Here is a table of points, one per row:
[-40 -37   4  61  18  47 -63  18  12 -11 -20   0  -1  53  25   5  12  66  23
   4 -47  61  33 -22  55 -17 -49  25  -7  35 -45  54 -10 -23  10 -49 -43   3
  28 -46  89  27  -5  12  -8   6   9  -7]
[ 90  11  51  62  35 -40   6 -37  30  14  -7 -17 -23 -12  -5  78 -50  -9 -20
 -38  -7 -29  13  16   5  -4   2 -24   9  -3  37 -41  22 -19  53  33  -3  64
  48 -35  30  24  25 -29  28   9 -19  -7]
[ -6  -7 -10 -17  15   1 -14  49 -28   0 -43 -43  80 -52   4  51   9 -51  24
 -66 -12  25   3 -12  13  -3  -7  26   6 -53 -10  65  63 -14  -2 -46 -23 -34
   3  13  -2  39 -29  15 -19  -9  17  30]
[ 10  24  20  -1 -67  -3  48 -11 -20  32  59  24 -30 -20  10  12   4 -18  22
  45 -25   2 -18   5 -43  21  43  96  53 -57 -12  46 -18  14   5 -63  -2  28
  28  -9  25 -12  24  -4  15  86  57   0]
[ -1  22  -6 -15 -60  53 -39 -74 -28 -22   3  20  -8 -45 -15  -1  13   7  21
  -9 -25 -12 -22  -1  96   7 -53  -9  -4   4   7  22  22  21 -31  90  16   0
  15  20 -17 -10   7 -15   5  13   1  -8]
[ -4  39  33 -14 -10 -42 -21 -10 -49  -1 -36 -39 -43  55   8 -17   3  23  -4
 -46  39  -5 -30 -15  -2 -32 -20  -7   1 -85  -7  -4   2  16 -15   7 -51 -24
   4 -34   1 -40  11  41 -66 -20  40  -1]
[ -7  20  25  -9  15 -34 -11   9  27  -3  36  39  25  18   6  25 -10 -55  -7
   4  40  -3 -50 -17  86  12 -56  -7 -29  42 -23 -74 -10  38  33 -27 -17 -18
   5  28  16 -12 -10  -7   2  12   9   9]
[ 29 -61 -33  32 -52 -49 -53 -10  12  32  47  10 -18  15 -41  14  31 -46 -21
  89  -8  30 -23 -23   6  -4 -10  15  63  -5  35  -2  46  34  17   6   8  14
  -6 -23 -26   7 -12  18 -19 -23   4 -17]
[-23  39  43  27 -31  63  32  27  12  -9  -2   3  11  21 -19 -30  23 -18   8
 -39  75  -2   6 -15 -15 -17  -2 -35   1  53  -4  15  69 -34  48  -9  20  22
 -20 -13 -21  -5  17 -16 -18  14  31 -34]
[-47  42   9 -36  -3  -6  -5 -30  47 -20 -19  -1  43 -78 -41  25  21 -14 -11
  68 -18  14  69  18 -35 -19  17   0 -16  32  -9 -20 -26  59 -59   5 -23   7
   5 -10  -2  -5  25   5 -32 -19   9 -16]
[ 12 -21 -50 -49  -1  11 -43  -6  46  42  52  24 -18 -32  30   8  82  23 -10
 -23  -9   8  -3 -30 -24 -17   5 -11 -19  -9  30 -27 -34 -14   6  10 -20   9
  14   7 -41 -14 -12 -20   1  69  58  11]
[ 28  -6  -4 -21 -22  -3  41  -5 -40 -10   9  21 -36   0  -3  11  34 -32 -60
 -49  -3 -23 -15  27 -17 -12   1 -36 -40 105   4  43 -17  12  17   8 -28 -16
   7  -7  30  20 -33  73  10 -15 -20  -7]
[-63 -16 -11  21  41 -54   5   5  44   9  -2  -9   4   4 -15 -50   1  -8 -16
 -61   4 -43  24  36  28  34   6  15   9 -53  10  24 -76  16 -21   1 120  41
 -49 -22  26  19   5  31   4  23  17 -78]
[ 38 -11  33  22  72  29  -3  26  20   2 -38 -20  18 -33 -35 -47 -34 -14 -80
  60  24 -33 -25  13   4 -15 -21   5 -11 -27   2  51  17 -59 -30   0 -27   2
  10   7 -19  -5 -19 -23 -14  27  32  19]
[-19  20   5 -15 -13  -6 -54 -15 -42  -5 -18 -19 -27 -80  39 -31  31 -34  19
  44   2  33  14  -8  18  39  12   3  12  39  19 -82 -16 -74  -3   9  22   4
 -23 -10  24  -8   0  23 -11  -3  11  36]
[  36   23  -55 -101  -14  -40  -43    3   43    1  -31  -22   25   51  -15
  -33  -42   21  -31  -22  -37  -18   34   27    5    9    2    2   20   43
  -42   13   34    6   -5  -60   56   14  -29  -32  -31  -57   65   24   66
   24  -39   45]
[-12  31  -6 -38  34  17   4 -32 -19   4  40  33  17 -42   5  -8 -38  -2 -35
  20   3  -4 -55 -36 -20  -3   8 -32 -24 -51  13  46 -24 -49  51 -37   9  14
  15 -30  -3 -10  19   5  -7 -96 -79 -14]
[-24  19 -11 -19  21  22 -76 -34  14  46   9 -28  24   1  32   3   4  37  52
  33  40 -57 -15  22 -54  10  41  -1  17  28  31 -11  33  55 -24   0  10  17
   8  50  33  32 -26  44 -10  -4   4  23]
[ 31  41 -16 -47  15 -19 101   3 -14 -34 -31  10 -24  47  15  30  38  16  11
  30 -21 -26   3  -5  46   1 -21  27  15   8  20  -3   3  -9  16  -8   9  33
   3   9 -19  11 -62 -37 -36 -49 -16   6]
[-48   2   6  -6   8  -4 -24 -22  -2  19 -69 -73  56  50 -26   4 -12 -25  45
   0 -27 -12 -11   9 -39  15  27   6  18  26  27  -4 -71 -15 -12   2 -26  -1
  21   6 -53 -48 -42 -15  78  27 -42 -76]
[-12  13  24  39  38  74 -58  90 -32 -16  -4  15 -43  -2   5  55  -1  -6 -52
  -7 -34 -24 -47 -19 -43 -22  17  26  28 -31 -80 -26  -8   4 -37   7  14  -7
 -16   7 -33  19   5  -6  12 -20 -28   2]
[ -5 -38  15  68 -76 -68  11  57  25 -22 -15   8  45 -63  66 -38  34  84  20
  30  -3 -46  42  47   2 -35 -23  35 -17 -37  12 -14  15   2  72  26 -41 -42
  -3  21 -17 -19  12  16  64 -17 -72 -11]
[ -1 -50  11  74  33 -26  33 -40  33 -33  14  32 -16 -21  56  22  -8   7  40
   3  -7  24 -14 -21 -18  33  36 -14  27  39  -1  38  -3  29 -22 -24  15 -10
 -10  -8 -99 -89  -2  37 -28  18  42  23]
[ -6 -16 -29 -12  -2  20 -10  15  -1 -80  -2  74 -45  40 -34  26 -28 -18   0
 -26  78  -4  47  30  -7  31  25   3  13 -50  56  18 -10 -16  -7  -3 -37   2
  24   7  14 -11   6 -26   6 -20 -26  32]
[ 21   9  23  17 -23 -11 -36 -26  -8 -37   1  17 -28  52  17 -37  -4 -44  27
  -2  -5   4  12  17 -33 -21   7 -27 -89 -16 -32  -1  10 -30 -31 -55  13 -10
   6   6 -41  77 -21 -46 -14 -14   6   7]
[  33  -80  -75    6   13   18   32  -50  -20    0  -40  -34   34  -10  -41
  -26   -5   29   31   17   47  -17   21   19  -11   33   32   15   -8  -25
 -127  -56  -34   13   61   29  -13  -10    2   31    4    6   29   15    0
   -7   -4  -26]
[-23 -10 -21 -21 -38  16  65  33  21 -46 -28  23  40  23  21   8 -14   6   3
  15 -26   7 -61 -28  -9   0  14 -44 -28   4  25 -58  34 -13 -37  48  12  -1
  20 -28  60  24   1  29  -8  24  32   0]
[-39 -25 -26 -10  49  16  59  32   6  74  54 -19 -47  23  25 -63 -15 -24  35
 -25 -79 -37  33  36  18  22   3 -11  31  19  25  -4  11  -3 -47 -16 -30  -2
  15  65 -19   0  93  17 -21 -17   3 -41]
[   8   -7    7   20   -3    1   31   -3    7   32   27   -7  -27   12  -99
   60  -67   60   19   -9  -33   34   23   -4  -27  -89  -41   22  -10    6
   39   -7  -38  -69   20    3   65 -104 -108   93   26    3   -9   15  -13
    7   17   30]
[   0    7   -6  -22   31  -17  -20   80  -50   13    4  -15  -39  -20  -11
    5  -33   34  -10   27   11    9    8    7  -27   30   38  -57  -75   11
    9   41   24   44   30    8   12   -8  -11  -24    7  -24  -23 -102  -13
    1   11  -22]
[ 31  34  40 -10  28 -15  16   0 -15  -8  62  38  18  24 -44 -40   2   7  18
 -29 -19  36  18 -12  13   9 -11 -18  49  -9 -16 -28  10  16  19  61 -16  20
  15 -30  15  21 -59   4  28  -8 -18  31]
[ 19  -5   2  28 -67   8  35  18 -23  40 -17 -38  38  29  28  -5   0 -13 -19
 -29  37  48 -14 -40  19   6  -5  -8  -9  27   3  20 -56  16 -36  43   4  35
  11  18  13  12  17 -37 -27 -21 -12  70]
[ -5  -6   8 -14  14  41  53 -59  -6  -3   6  -6  -6  -6  53 -15  15  11 -41
 -12  45  58   0 -20  11  -4 -17  21  15 -10  25 -36  38  47 -39   1  -3 -39
 -33 -31  31  27   6 -41  44   3 -31  -9]
There is one direction along which these points spread out most. Take the direction at right angles to it along which they spread out most. Go by this last direction. How far along it is each point below, from 0 to 99? 50 is the average, and the first point above lies past it. One standard deviation of the points above along it is 16.
[-24  19 -11 -19  21  22 -76 -34  14  46   9 -28  24   1  32   3   4  37  52
  33  40 -57 -15  22 -54  10  41  -1  17  28  31 -11  33  55 -24   0  10  17
   8  50  33  32 -26  44 -10  -4   4  23] 36
[-40 -37   4  61  18  47 -63  18  12 -11 -20   0  -1  53  25   5  12  66  23
   4 -47  61  33 -22  55 -17 -49  25  -7  35 -45  54 -10 -23  10 -49 -43   3
  28 -46  89  27  -5  12  -8   6   9  -7] 61
[  36   23  -55 -101  -14  -40  -43    3   43    1  -31  -22   25   51  -15
  -33  -42   21  -31  -22  -37  -18   34   27    5    9    2    2   20   43
  -42   13   34    6   -5  -60   56   14  -29  -32  -31  -57   65   24   66
   24  -39   45] 57
[ 90  11  51  62  35 -40   6 -37  30  14  -7 -17 -23 -12  -5  78 -50  -9 -20
 -38  -7 -29  13  16   5  -4   2 -24   9  -3  37 -41  22 -19  53  33  -3  64
  48 -35  30  24  25 -29  28   9 -19  -7] 51
[-47  42   9 -36  -3  -6  -5 -30  47 -20 -19  -1  43 -78 -41  25  21 -14 -11
  68 -18  14  69  18 -35 -19  17   0 -16  32  -9 -20 -26  59 -59   5 -23   7
   5 -10  -2  -5  25   5 -32 -19   9 -16] 33
[-23 -10 -21 -21 -38  16  65  33  21 -46 -28  23  40  23  21   8 -14   6   3
  15 -26   7 -61 -28  -9   0  14 -44 -28   4  25 -58  34 -13 -37  48  12  -1
  20 -28  60  24   1  29  -8  24  32   0] 37
[ 29 -61 -33  32 -52 -49 -53 -10  12  32  47  10 -18  15 -41  14  31 -46 -21
  89  -8  30 -23 -23   6  -4 -10  15  63  -5  35  -2  46  34  17   6   8  14
  -6 -23 -26   7 -12  18 -19 -23   4 -17] 30
[-63 -16 -11  21  41 -54   5   5  44   9  -2  -9   4   4 -15 -50   1  -8 -16
 -61   4 -43  24  36  28  34   6  15   9 -53  10  24 -76  16 -21   1 120  41
 -49 -22  26  19   5  31   4  23  17 -78] 65
[ -1  22  -6 -15 -60  53 -39 -74 -28 -22   3  20  -8 -45 -15  -1  13   7  21
  -9 -25 -12 -22  -1  96   7 -53  -9  -4   4   7  22  22  21 -31  90  16   0
  15  20 -17 -10   7 -15   5  13   1  -8] 29
[ -4  39  33 -14 -10 -42 -21 -10 -49  -1 -36 -39 -43  55   8 -17   3  23  -4
 -46  39  -5 -30 -15  -2 -32 -20  -7   1 -85  -7  -4   2  16 -15   7 -51 -24
   4 -34   1 -40  11  41 -66 -20  40  -1] 54
[ 10  24  20  -1 -67  -3  48 -11 -20  32  59  24 -30 -20  10  12   4 -18  22
  45 -25   2 -18   5 -43  21  43  96  53 -57 -12  46 -18  14   5 -63  -2  28
  28  -9  25 -12  24  -4  15  86  57   0] 37
